In the data rows, 128 means zero.
How far apart are the two rows of each pair, measured in a hidden way? 0 means very close, and 20 very far. Two or three weighted sums of its numbers give each row a place; it is the straight-line distance between the places.
163 183 138 163 97 175 71 126 95 141 120 182 117 186 72 115 131 129 143 144 159 99 182 103
78 95 94 110 145 90 155 131 167 97 169 105 132 95 180 168 134 105 120 116 117 167 85 140 ~ 10
176 162 158 165 88 172 87 152 95 172 97 189 107 164 79 93 114 143 135 154 142 72 177 111
180 157 133 159 90 159 88 145 78 173 93 195 118 164 72 87 119 147 128 144 144 82 179 103 ~ 13
173 168 151 154 78 169 82 127 77 157 105 187 109 180 78 101 118 133 124 133 151 80 173 108
177 112 154 117 83 127 143 164 106 184 73 134 119 115 111 72 115 180 143 144 106 78 171 117 ~ 7
171 172 142 161 100 162 81 109 84 162 101 181 111 162 70 93 113 142 132 122 156 90 179 107
95 92 113 97 152 82 169 104 162 97 137 73 127 88 169 155 155 125 88 94 133 169 83 157 ~ 12
87 92 105 96 150 81 157 113 160 91 162 95 130 87 180 155 130 121 110 106 115 162 94 135
178 115 160 124 96 117 152 134 99 178 63 119 116 114 104 65 111 183 135 125 122 78 181 124 ~ 14
187 162 145 161 105 160 101 124 95 171 94 173 104 157 68 89 116 145 129 137 151 81 184 113
84 86 106 95 153 93 152 123 157 103 170 95 121 87 177 150 135 123 113 114 119 164 71 155 ~ 5
177 167 146 156 90 175 75 147 86 162 116 186 122 173 71 101 124 126 122 145 152 80 165 122
101 76 117 80 148 78 176 129 152 116 142 75 125 78 176 147 137 142 85 114 116 153 76 151 ~ 8
171 104 150 110 114 109 156 110 101 181 58 95 117 98 122 71 111 187 133 105 110 87 150 137
103 79 121 79 158 68 187 110 158 112 143 65 115 67 173 138 124 146 86 95 126 152 89 143 ~ 2
117 71 134 75 146 64 202 147 146 137 114 64 127 62 172 124 135 157 72 114 116 133 89 163
181 170 157 170 97 165 88 121 86 163 97 179 103 166 71 98 109 136 127 124 154 83 183 102 ~ 5
107 72 120 88 160 73 175 144 160 122 143 76 131 68 174 135 132 145 75 103 114 149 71 162
68 114 100 120 161 116 132 117 160 70 176 127 132 115 176 186 140 73 136 118 119 184 70 134 ~ 15
82 104 116 109 161 103 145 111 170 79 155 89 131 97 175 175 150 97 118 114 128 172 84 136
109 78 127 68 167 67 172 115 163 109 149 82 123 74 174 137 131 145 85 93 121 149 93 152 ~ 9
179 115 163 128 93 123 142 157 112 179 77 135 121 107 112 69 99 179 135 140 114 72 172 114
111 185 121 169 121 181 78 123 121 97 145 178 139 186 96 161 143 77 167 146 160 150 163 107 ~ 6
86 97 122 101 154 96 154 111 161 87 162 90 132 103 181 172 142 102 108 113 119 168 78 139
162 89 149 93 109 95 164 136 119 174 80 98 123 91 135 74 108 194 126 117 95 86 133 150 ~ 15
147 182 132 169 94 182 62 142 94 139 122 198 121 183 74 127 121 112 147 139 157 108 153 106
159 174 132 178 85 178 86 137 94 152 125 197 120 174 74 112 121 122 140 144 160 93 175 114 ~ 4
188 166 160 158 97 160 80 119 86 170 107 178 116 165 74 83 105 144 127 121 150 75 193 113
151 183 133 170 109 181 76 119 96 132 112 185 119 186 73 132 131 104 148 136 167 114 173 105 ~ 2
95 165 92 161 157 155 95 114 148 76 180 142 152 160 123 169 131 81 154 144 142 169 118 124
128 193 135 176 116 190 71 108 100 120 122 172 146 192 82 145 134 96 155 137 167 124 165 106 ~ 10
103 164 107 164 144 152 102 133 141 76 178 145 149 165 121 177 151 68 135 150 128 167 123 103
188 125 145 137 90 137 140 135 96 190 61 121 124 118 98 67 109 181 124 128 119 72 171 128 ~ 17
128 191 112 176 113 197 64 126 100 127 136 180 147 202 83 145 137 94 158 149 152 128 163 109
168 182 139 166 101 180 76 121 94 146 119 170 114 178 71 114 117 119 153 135 172 107 172 112 ~ 4
128 67 138 64 137 73 192 152 139 158 107 65 124 72 168 105 125 172 94 124 99 116 95 160
101 75 121 83 147 78 154 145 166 112 176 101 119 85 186 136 127 136 101 119 110 146 92 141 ~ 11
84 85 96 100 144 99 155 136 168 110 178 110 136 97 183 155 141 120 118 119 113 160 86 140
70 113 108 104 163 114 137 102 157 75 168 105 138 119 178 182 141 86 131 118 111 187 71 138 ~ 7
175 171 128 160 97 182 79 135 87 159 118 189 112 175 74 109 118 128 133 132 151 94 165 113
166 108 156 115 94 117 158 150 108 174 66 118 124 111 114 74 111 180 125 127 109 75 163 121 ~ 13
152 80 150 100 121 89 178 137 118 161 83 87 123 82 148 85 113 183 125 120 89 103 125 155
103 182 110 182 145 173 85 109 130 106 148 163 142 172 97 161 132 80 169 133 160 158 145 111 ~ 6
89 90 117 103 145 84 171 117 177 94 162 93 132 85 178 162 146 117 110 115 126 172 82 131
87 96 121 102 163 83 170 104 173 89 149 87 133 91 174 162 147 117 109 103 130 171 89 132 ~ 7
85 164 107 155 162 149 112 107 152 75 163 134 136 161 122 174 140 78 154 143 144 178 115 124
126 186 121 174 105 201 68 129 109 125 131 173 133 192 79 148 137 90 169 144 164 131 160 107 ~ 4
75 110 103 116 167 101 144 102 160 84 168 101 138 107 177 180 135 95 129 117 129 184 67 149
86 152 98 147 155 153 104 125 146 78 184 138 147 158 131 175 146 79 147 147 136 174 104 129 ~ 6
182 171 146 165 96 168 85 133 92 159 106 187 106 165 70 100 121 131 129 134 166 82 178 109
169 101 156 105 92 122 141 162 108 166 77 126 126 110 126 73 93 175 134 149 105 78 155 131 ~ 9
170 107 149 128 99 115 138 144 98 178 81 133 125 107 122 67 93 186 130 133 97 71 159 135
91 144 84 137 171 141 110 99 154 71 188 120 146 148 145 177 150 79 139 134 131 185 88 132 ~ 4
193 161 149 160 92 168 87 123 76 180 93 167 106 157 70 84 107 150 124 127 142 85 171 118
96 162 112 155 155 155 99 127 149 82 176 156 144 153 121 174 140 72 139 145 138 164 117 116 ~ 5
146 184 132 163 95 194 51 142 95 135 144 199 139 197 81 131 126 103 164 155 160 99 177 104
187 162 151 154 86 169 93 135 74 169 93 180 108 160 80 93 102 146 119 142 134 78 179 110 ~ 4
72 134 100 128 166 132 106 103 154 70 189 114 143 142 169 187 137 75 133 129 110 185 72 134
168 170 141 172 93 172 93 123 81 164 109 177 102 163 70 104 114 135 121 133 151 91 170 116 ~ 6
151 184 130 174 97 186 69 118 82 139 117 178 121 174 72 135 121 103 148 130 160 120 155 119
154 181 136 175 88 182 76 136 85 145 108 188 123 178 72 123 120 117 145 141 160 99 170 111 ~ 4
99 160 106 163 143 166 89 148 144 81 184 170 146 149 123 178 139 70 154 160 134 163 120 102
97 164 111 165 144 161 98 125 151 78 179 151 144 157 123 176 140 74 151 142 132 170 119 111 ~ 14
182 161 139 163 77 177 75 150 84 173 118 194 104 168 78 97 110 141 123 142 129 78 163 112
185 142 157 145 86 145 106 147 90 186 74 158 115 143 84 63 106 165 119 147 143 77 184 102 ~ 15
133 189 111 181 110 197 71 120 95 117 133 171 137 190 82 141 127 93 176 139 165 128 168 108
88 156 100 158 151 152 97 125 154 72 187 148 158 161 134 176 135 70 149 151 135 173 110 118 ~ 13
162 89 161 104 102 89 172 138 119 154 66 90 118 89 135 81 115 177 122 123 104 89 140 141
77 157 113 149 157 151 109 121 164 76 180 137 151 161 135 174 131 77 153 154 139 171 108 117 ~ 10
72 108 97 116 159 107 148 110 167 87 169 113 128 110 176 174 145 94 129 116 116 179 83 130
138 70 136 73 124 81 173 157 135 160 111 91 136 77 165 90 111 184 109 126 79 98 108 140 ~ 5
90 80 116 93 150 71 176 128 160 116 151 96 125 74 176 138 144 143 90 115 119 159 84 140
112 69 136 74 143 67 204 146 162 124 131 88 126 72 178 136 139 151 83 116 113 136 89 130 ~ 8
156 96 159 111 111 95 163 130 114 173 69 95 116 87 131 87 109 189 138 120 100 93 137 144
178 173 141 161 96 170 88 132 91 154 106 184 113 166 75 104 127 131 132 124 156 95 183 120 ~ 15
133 187 123 170 94 196 77 126 105 123 133 180 139 192 82 151 140 86 161 147 158 126 154 104
113 185 114 169 126 186 81 121 119 106 149 175 137 186 93 157 138 79 172 146 157 145 164 101 ~ 11
129 69 140 76 145 71 189 142 158 144 123 69 127 64 176 123 131 166 80 112 104 124 93 151
87 148 107 145 165 144 108 104 148 73 184 133 137 148 141 182 144 71 135 142 128 179 92 127 ~ 6
77 119 122 111 173 107 135 102 159 69 164 102 137 110 174 185 136 81 134 116 133 189 70 138
79 106 103 108 155 111 140 111 160 83 165 108 128 94 174 176 140 91 129 116 115 186 63 147 ~ 11
92 160 114 156 153 145 111 119 147 71 173 148 148 167 125 179 148 72 142 150 136 175 115 115
103 75 118 87 154 78 186 142 172 121 158 93 124 74 174 134 139 143 89 110 121 144 85 139 ~ 5
79 96 118 105 160 94 166 113 168 96 154 88 131 93 180 169 143 110 113 108 114 173 78 133
186 147 133 155 92 164 104 146 71 191 88 165 119 159 78 71 113 160 121 140 128 71 178 115 ~ 8
178 170 148 177 89 171 69 149 103 163 108 203 110 168 71 94 124 133 140 143 161 82 179 108
159 185 132 183 93 184 81 115 93 140 106 177 117 180 71 136 135 105 157 132 173 119 175 119 ~ 7
89 94 104 103 155 91 161 117 171 94 155 88 140 94 174 165 153 117 104 98 123 164 80 143
90 82 124 83 159 80 161 121 163 106 155 85 130 84 180 145 131 132 99 111 128 152 83 155 ~ 12
190 159 144 156 91 158 95 136 95 172 91 182 107 156 72 81 124 153 134 141 150 78 196 89
182 158 148 163 90 167 87 141 88 182 101 179 111 156 78 81 97 152 140 145 144 75 177 118 ~ 16
78 148 107 140 171 141 112 107 151 70 189 129 148 158 143 182 140 70 136 142 123 180 88 123
91 86 120 89 158 83 153 132 163 102 169 98 133 86 180 142 121 130 98 107 118 152 81 144 ~ 5
91 162 102 153 154 144 115 107 142 77 166 131 157 163 124 180 145 68 138 140 149 180 114 123
165 91 159 114 109 95 158 144 118 165 80 115 125 93 138 76 113 186 140 123 89 82 150 121 ~ 8
108 75 121 82 151 71 178 137 158 118 149 79 136 76 180 133 125 145 71 105 118 145 73 161
74 109 102 100 153 109 142 111 156 80 170 100 142 115 178 180 151 84 131 123 114 176 73 134 ~ 16
157 84 162 99 105 83 189 147 120 154 74 101 115 88 145 95 122 173 115 119 87 89 132 141
162 96 147 113 93 112 159 141 109 173 76 116 128 109 132 76 103 182 135 132 99 79 148 129 ~ 11
85 86 118 93 156 85 178 113 145 108 147 76 129 80 178 150 134 138 90 106 111 162 70 151
179 106 158 123 80 126 144 155 112 182 64 116 126 111 111 73 117 184 129 135 105 76 159 126 ~ 7
160 87 154 101 119 92 162 145 123 162 82 109 129 95 138 78 117 179 128 132 93 89 142 153
137 67 123 80 142 74 186 158 144 156 120 79 134 77 169 102 131 176 94 126 103 112 108 157 ~ 4
191 149 142 152 93 154 105 144 83 198 84 155 113 150 77 72 115 165 133 145 133 69 173 112
177 174 141 150 101 169 83 117 75 166 101 175 114 164 73 101 114 138 125 126 148 95 163 117 ~ 10
75 103 117 107 170 90 147 100 168 92 162 86 138 102 177 163 137 107 124 99 124 176 85 148
88 91 114 85 162 82 159 112 171 99 159 86 136 94 172 150 143 123 114 111 123 160 92 136 ~ 10
162 91 147 113 108 94 170 144 123 163 74 92 123 90 134 84 121 178 129 132 101 90 133 148
184 166 147 172 104 158 100 120 93 171 89 166 105 154 65 90 117 147 126 126 156 77 183 117 ~ 2
90 159 102 156 163 148 112 113 145 82 167 131 138 159 124 176 151 73 150 144 133 181 113 125
112 183 115 168 130 184 79 127 127 99 152 172 150 184 98 167 136 78 159 142 153 146 153 112 ~ 5
161 176 127 178 91 178 73 134 92 149 117 200 122 183 72 117 123 117 144 127 160 93 176 118
148 93 147 101 102 98 172 155 105 172 71 104 129 100 138 88 111 179 125 129 95 89 126 139 ~ 13
159 177 141 167 109 189 75 126 93 150 118 191 121 168 67 123 129 109 147 132 163 106 162 108
194 161 145 148 100 160 95 138 85 186 89 166 104 155 73 87 113 151 125 134 149 77 184 117 ~ 6
140 186 127 166 113 183 75 118 98 137 117 179 129 185 72 130 129 106 161 134 174 117 169 114
83 96 117 92 163 97 151 120 167 88 166 94 129 94 180 170 140 112 112 110 118 169 80 136 ~ 9
127 189 107 182 123 187 79 115 108 114 138 172 144 184 80 150 141 88 173 132 161 138 158 125
84 137 104 138 163 129 123 103 165 64 180 120 148 133 156 193 145 71 132 127 137 185 79 130 ~ 11
87 97 113 101 154 102 154 109 167 84 162 94 131 94 174 166 126 105 127 102 132 169 88 142
78 138 100 138 166 134 103 118 159 78 191 129 155 148 151 177 152 70 139 144 124 175 89 138 ~ 9
165 175 146 169 99 166 92 125 101 157 107 177 110 176 70 98 126 134 135 133 161 92 182 111
90 163 114 149 157 142 117 112 146 76 171 133 148 160 122 178 149 71 136 150 149 179 114 129 ~ 7
182 162 135 161 86 173 67 141 78 170 112 190 109 170 77 94 114 139 138 149 135 82 178 116
87 161 115 159 146 151 86 115 147 69 180 147 162 165 129 167 142 77 147 148 126 167 123 104 ~ 5
171 174 148 163 97 179 72 135 101 146 127 195 116 181 74 109 122 121 139 147 158 86 177 107
149 84 136 97 111 99 150 147 115 170 93 93 126 98 142 72 116 195 138 129 79 91 132 148 ~ 17
76 153 109 143 169 135 101 106 157 65 180 137 149 161 137 178 139 79 141 138 130 178 110 111
140 82 145 94 122 83 165 144 124 164 94 103 125 103 154 81 114 188 129 125 86 93 120 140 ~ 9
186 119 150 119 88 121 138 145 87 189 74 126 127 115 101 63 96 182 134 131 122 72 165 125
161 175 151 151 96 179 68 133 103 148 123 199 115 186 74 110 112 121 144 142 161 93 170 102 ~ 6
202 140 148 142 102 144 108 122 82 198 70 130 111 135 82 59 102 179 124 122 134 74 187 115
132 194 124 181 107 199 79 126 107 114 119 171 139 185 75 160 151 79 162 151 174 137 168 111 ~ 13
98 165 103 153 155 161 92 124 151 78 176 155 148 167 123 172 130 76 153 142 134 164 123 109
134 65 129 84 135 78 180 168 146 149 119 92 128 79 171 110 127 168 89 130 91 115 105 137 ~ 7
86 91 116 98 159 88 168 113 161 103 147 85 123 82 175 157 141 127 94 105 127 165 74 147
178 171 139 167 89 177 74 144 91 156 126 195 108 175 71 98 120 132 131 138 153 80 186 119 ~ 4
87 88 115 104 155 86 168 128 164 105 155 97 121 88 179 155 144 127 100 113 125 167 81 153
68 127 102 133 173 124 137 108 172 70 173 106 139 115 161 187 143 73 136 124 139 195 69 142 ~ 5
87 92 106 106 164 93 148 106 168 98 172 87 134 84 180 150 130 120 121 105 125 167 79 152
80 143 108 130 174 139 107 95 156 64 180 121 147 140 147 181 137 80 146 137 139 190 87 137 ~ 7
70 113 116 109 162 100 140 99 169 70 157 96 135 117 176 179 138 89 127 118 128 178 81 133
121 68 120 77 140 75 189 157 147 143 127 70 130 60 174 120 134 164 84 126 104 135 87 160 ~ 9
145 187 110 166 104 185 62 118 94 137 136 180 137 196 74 129 124 111 163 143 158 112 176 106
84 158 110 139 164 144 110 111 146 72 171 137 147 150 136 178 134 78 149 142 137 180 100 134 ~ 8
82 97 115 97 158 90 146 105 165 90 168 89 117 90 179 156 123 123 124 101 120 168 84 140
187 125 150 139 83 137 141 131 91 181 59 133 115 123 98 72 110 180 127 120 123 71 177 117 ~ 2
158 101 152 119 96 111 151 143 108 174 74 110 123 105 129 73 102 182 145 136 103 78 151 134
89 162 99 157 149 152 91 133 140 82 182 159 146 163 122 163 139 76 156 156 136 167 133 111 ~ 14
116 67 129 69 139 66 184 152 152 125 137 81 125 76 178 121 117 162 78 108 102 126 94 130
96 76 122 91 149 67 192 131 159 121 136 65 121 69 176 134 136 153 89 107 112 149 84 146 ~ 13
114 181 114 174 135 183 81 124 126 97 152 168 137 179 93 164 140 75 165 140 158 151 153 110
182 166 168 159 95 153 109 126 89 169 84 173 99 154 71 82 114 147 127 121 151 81 183 114 ~ 1
99 172 108 173 153 170 93 136 143 93 166 165 147 160 108 164 147 69 163 153 150 156 140 118
73 108 102 105 164 103 138 100 160 82 166 102 127 104 176 178 146 95 131 112 124 187 75 139 ~ 7
175 170 132 162 90 184 67 133 90 153 133 195 115 178 76 102 109 124 139 132 149 87 179 118
101 86 118 82 151 85 165 109 159 100 150 78 130 80 173 154 138 124 96 108 119 158 87 154 ~ 5
180 166 147 160 84 167 79 146 81 180 104 188 112 164 76 84 116 144 123 140 138 79 176 101
85 157 99 159 158 151 109 125 148 75 177 141 149 161 129 177 149 73 147 155 129 172 111 120 ~ 9
106 75 135 88 148 71 191 122 161 116 129 73 120 74 180 132 129 156 85 94 116 140 98 147
132 78 156 74 134 74 179 150 138 152 97 75 130 86 160 90 128 180 114 134 92 99 123 152 ~ 11
150 90 148 104 93 101 163 161 123 158 90 109 122 91 144 86 105 180 131 152 82 84 126 131
83 153 109 160 153 146 105 120 161 64 185 153 144 163 137 181 135 68 144 154 133 172 109 116 ~ 5
184 167 143 152 93 171 88 134 78 166 109 177 110 170 66 97 112 142 125 138 160 85 171 115
163 100 159 104 113 98 164 128 118 168 72 103 119 107 126 69 114 185 141 125 97 77 162 123 ~ 15
152 91 143 89 103 98 152 150 106 171 84 104 132 103 139 73 107 190 130 137 88 88 142 135
68 117 106 125 151 119 134 109 163 74 173 110 137 118 175 190 144 79 135 126 121 185 65 122 ~ 17
102 75 121 83 156 69 196 128 150 125 131 74 119 74 177 137 139 148 82 109 116 155 82 142
85 135 101 132 165 127 115 118 170 65 187 127 140 130 153 186 155 66 137 138 136 185 87 139 ~ 18
97 82 113 90 162 77 164 127 155 105 155 90 125 88 177 143 135 133 89 108 121 158 82 151
88 171 109 170 149 159 95 104 131 92 162 154 145 163 110 163 127 82 162 142 142 166 129 123 ~ 11
74 129 93 117 172 135 126 105 159 66 187 109 143 137 162 184 145 80 133 138 119 183 76 143
74 100 110 121 150 106 148 115 170 91 167 105 133 104 179 168 137 106 125 123 115 170 75 148 ~ 12
98 176 106 161 152 160 94 102 129 84 159 143 142 171 110 173 145 79 150 149 144 169 140 117
140 190 133 173 105 193 78 116 105 120 132 180 132 189 78 142 141 91 167 136 166 118 174 106 ~ 1
100 85 114 83 166 74 167 121 169 101 151 83 128 84 175 144 143 138 93 101 118 161 93 149
166 181 138 176 97 175 88 132 108 148 113 185 119 176 71 118 133 120 150 142 175 93 185 103 ~ 3
91 157 107 145 167 149 100 121 144 79 184 147 154 161 132 169 128 79 148 147 132 173 116 132
89 146 92 138 167 139 103 115 137 84 180 126 149 142 135 183 143 71 142 147 120 186 86 145 ~ 11
89 173 99 164 141 172 87 122 141 87 172 162 141 172 111 162 135 76 162 139 147 155 151 103
188 131 151 130 85 143 136 131 83 200 52 118 111 113 92 71 101 182 121 126 128 80 165 121 ~ 7
131 72 143 77 141 76 194 144 132 163 88 64 133 74 162 103 128 175 103 125 86 112 102 151
72 104 100 96 157 112 129 133 170 83 183 117 141 118 180 163 141 98 141 120 107 175 88 131 ~ 9
143 80 156 83 120 83 173 146 127 155 87 90 120 91 158 100 115 177 117 131 88 105 106 150
172 166 142 161 101 163 98 138 90 166 104 181 104 164 71 89 112 143 142 140 149 82 175 108 ~ 5
116 70 143 76 154 66 189 137 152 134 107 69 126 68 174 123 127 157 83 109 109 137 90 145
72 113 89 101 167 112 135 98 152 79 174 85 140 118 174 175 136 95 128 113 115 187 62 151 ~ 8
103 75 115 76 147 70 183 140 148 114 145 83 116 71 179 140 132 147 83 114 111 148 86 158
116 67 123 77 145 71 184 152 148 139 129 81 133 75 180 116 122 159 83 107 104 133 90 155 ~ 6
90 156 96 148 153 157 103 125 144 77 191 144 148 164 127 170 145 79 151 147 135 159 125 114
98 168 109 152 151 156 105 128 138 93 162 161 143 159 110 169 146 74 153 147 145 165 127 126 ~ 11
183 123 153 131 97 135 139 136 104 193 60 133 112 120 97 67 119 177 120 128 118 72 182 112
121 70 141 74 154 62 185 143 149 143 112 74 127 78 173 112 124 169 91 108 102 126 103 144 ~ 4
67 111 98 114 160 109 146 118 177 81 181 108 135 109 176 180 145 87 144 122 125 182 78 132
183 165 162 161 96 166 100 124 92 172 97 176 106 161 70 78 117 147 131 130 159 69 193 111 ~ 9
100 72 128 76 147 71 191 139 156 122 141 79 131 78 178 137 130 144 75 108 111 140 82 146
175 116 148 131 88 132 135 147 102 186 72 134 119 128 109 63 114 183 125 134 107 69 183 112 ~ 6
66 122 93 114 162 131 129 114 154 71 181 103 138 117 166 181 145 78 140 125 124 185 69 154
63 129 104 128 156 130 119 110 168 66 187 124 131 134 170 190 140 74 143 125 123 178 86 130 ~ 1
187 137 154 149 80 151 118 145 93 187 77 149 108 141 87 73 107 166 120 147 129 65 177 100
101 79 126 85 156 81 173 131 160 105 154 80 134 81 185 146 131 137 94 104 111 147 79 139 ~ 7
74 139 106 145 167 145 132 105 171 66 183 115 137 142 153 194 132 68 142 141 129 183 72 119
144 78 143 104 114 92 164 154 129 164 97 103 129 101 157 87 110 184 121 132 87 90 127 135 ~ 8
139 74 158 85 135 70 168 148 138 153 108 82 122 81 162 84 104 183 118 112 90 101 124 145
173 114 152 115 97 117 136 134 97 179 59 116 120 112 107 68 114 177 127 127 115 81 160 130 ~ 7
141 80 159 107 111 78 174 148 135 158 89 93 125 98 154 90 119 179 111 120 96 96 118 134
171 172 133 173 93 179 80 139 81 155 118 189 114 168 73 105 106 128 139 132 160 94 176 122 ~ 8
178 113 146 114 80 131 133 142 83 185 64 118 109 113 107 69 97 181 129 141 109 78 169 129
78 104 111 114 158 106 150 93 157 86 164 97 137 106 179 176 142 96 125 106 115 174 75 135 ~ 11
159 89 149 95 103 94 154 131 103 169 79 101 128 86 138 73 102 189 135 122 88 87 144 145
181 107 153 104 107 111 159 125 106 186 57 99 122 102 109 66 113 190 127 119 121 80 165 130 ~ 9
77 138 105 126 180 126 113 115 155 72 187 124 148 136 158 182 147 74 133 137 130 186 76 150
79 97 123 103 158 78 174 109 163 87 154 91 133 101 177 166 149 119 91 105 116 168 82 137 ~ 8
166 179 131 165 99 184 86 132 96 142 124 197 125 184 75 128 113 109 155 142 168 102 167 112
85 160 109 161 151 161 105 122 147 76 171 149 156 157 128 178 140 69 143 154 128 171 119 129 ~ 12
144 80 154 89 133 72 194 129 140 155 73 62 121 80 149 97 139 180 100 106 98 105 116 150
95 171 109 150 150 168 97 118 126 92 166 158 150 163 109 168 135 76 153 143 149 159 129 129 ~ 10
101 84 118 82 162 78 172 123 164 109 157 75 129 78 174 158 146 119 99 105 123 163 75 144
96 86 122 95 155 73 171 112 156 96 144 93 116 83 171 152 146 128 99 95 127 171 81 147 ~ 1
87 164 108 156 141 157 97 124 148 75 180 172 152 167 132 171 136 73 152 157 132 155 122 107
108 74 118 93 156 71 180 129 172 122 144 76 120 71 169 139 149 145 96 108 119 148 80 157 ~ 10
128 68 136 70 148 67 181 135 155 145 128 65 122 72 175 110 118 171 89 114 96 124 103 148
194 152 144 147 97 156 115 114 75 190 69 135 109 154 72 68 125 170 121 118 130 69 181 113 ~ 6
99 169 109 168 150 162 100 113 134 87 160 153 143 166 116 164 132 76 151 132 139 163 131 116
187 128 148 116 104 137 125 137 87 188 73 125 120 124 93 59 106 183 125 123 115 79 184 112 ~ 14
75 109 112 108 159 109 140 109 174 79 171 112 133 104 177 173 135 95 137 118 119 175 78 127
154 92 142 93 109 103 162 147 107 174 69 92 122 94 138 81 122 180 128 138 97 94 133 151 ~ 9
136 73 146 79 142 65 187 139 147 149 113 68 138 73 167 106 121 169 86 109 102 115 102 157
193 149 143 149 91 156 103 152 97 188 81 165 113 154 76 72 125 160 131 140 127 72 186 101 ~ 4
73 128 102 125 180 122 133 105 171 66 179 108 144 119 163 183 145 78 138 118 128 187 81 135
162 87 158 96 109 91 166 141 115 167 79 103 119 90 139 82 110 182 119 116 94 86 138 152 ~ 5
99 78 114 86 145 80 182 144 156 113 155 86 119 75 175 151 132 136 91 110 120 157 63 147
142 78 163 76 115 85 163 159 131 158 93 100 127 96 157 95 121 175 110 137 81 95 114 150 ~ 9
132 70 134 76 138 72 199 143 141 146 102 59 127 70 166 109 126 172 92 115 104 118 97 152
163 103 157 119 92 112 161 147 110 174 65 121 118 102 125 82 104 177 131 132 113 82 158 133 ~ 3
74 148 93 154 167 145 121 120 157 75 181 129 138 154 145 195 153 74 141 153 126 178 79 121
63 130 86 139 156 133 128 112 158 68 193 125 141 138 163 191 145 76 136 140 118 184 72 130 ~ 3
175 168 143 161 77 176 84 142 87 151 119 194 106 170 78 105 108 131 129 135 138 86 184 94
185 120 149 128 102 125 147 106 95 175 52 104 113 114 102 72 109 184 126 111 116 87 174 123 ~ 15
116 68 122 77 145 75 186 155 153 131 137 78 131 69 183 124 113 156 88 123 100 127 80 143
188 144 146 151 90 154 114 133 77 188 64 147 108 138 83 68 97 169 125 129 129 72 174 99 ~ 6
155 85 159 87 117 86 166 135 116 157 88 87 123 92 150 84 101 183 122 119 83 90 134 140
189 126 147 136 86 141 134 143 90 181 59 135 108 118 94 74 106 176 126 135 124 78 172 117 ~ 10
172 113 161 123 98 111 164 135 107 182 55 112 124 107 113 81 120 180 127 136 118 76 161 122
117 73 121 66 151 76 168 143 144 132 135 68 131 70 176 129 126 149 81 114 104 150 76 152 ~ 12
70 113 97 101 151 106 128 112 168 75 185 99 143 116 178 175 141 93 142 126 107 174 81 135
92 165 106 169 156 156 96 111 140 77 175 141 138 167 128 174 137 77 147 146 136 173 126 115 ~ 6
184 128 155 141 92 139 123 141 98 190 73 133 122 133 96 64 111 179 127 129 115 65 181 115
164 94 157 100 102 94 169 137 110 161 70 107 118 96 134 86 121 176 130 132 107 87 148 140 ~ 17
100 167 109 153 149 164 98 140 145 88 176 164 150 166 118 170 138 73 155 152 133 168 126 105
111 71 126 67 153 72 186 138 155 130 123 71 124 67 175 126 131 163 88 113 111 137 85 146 ~ 7
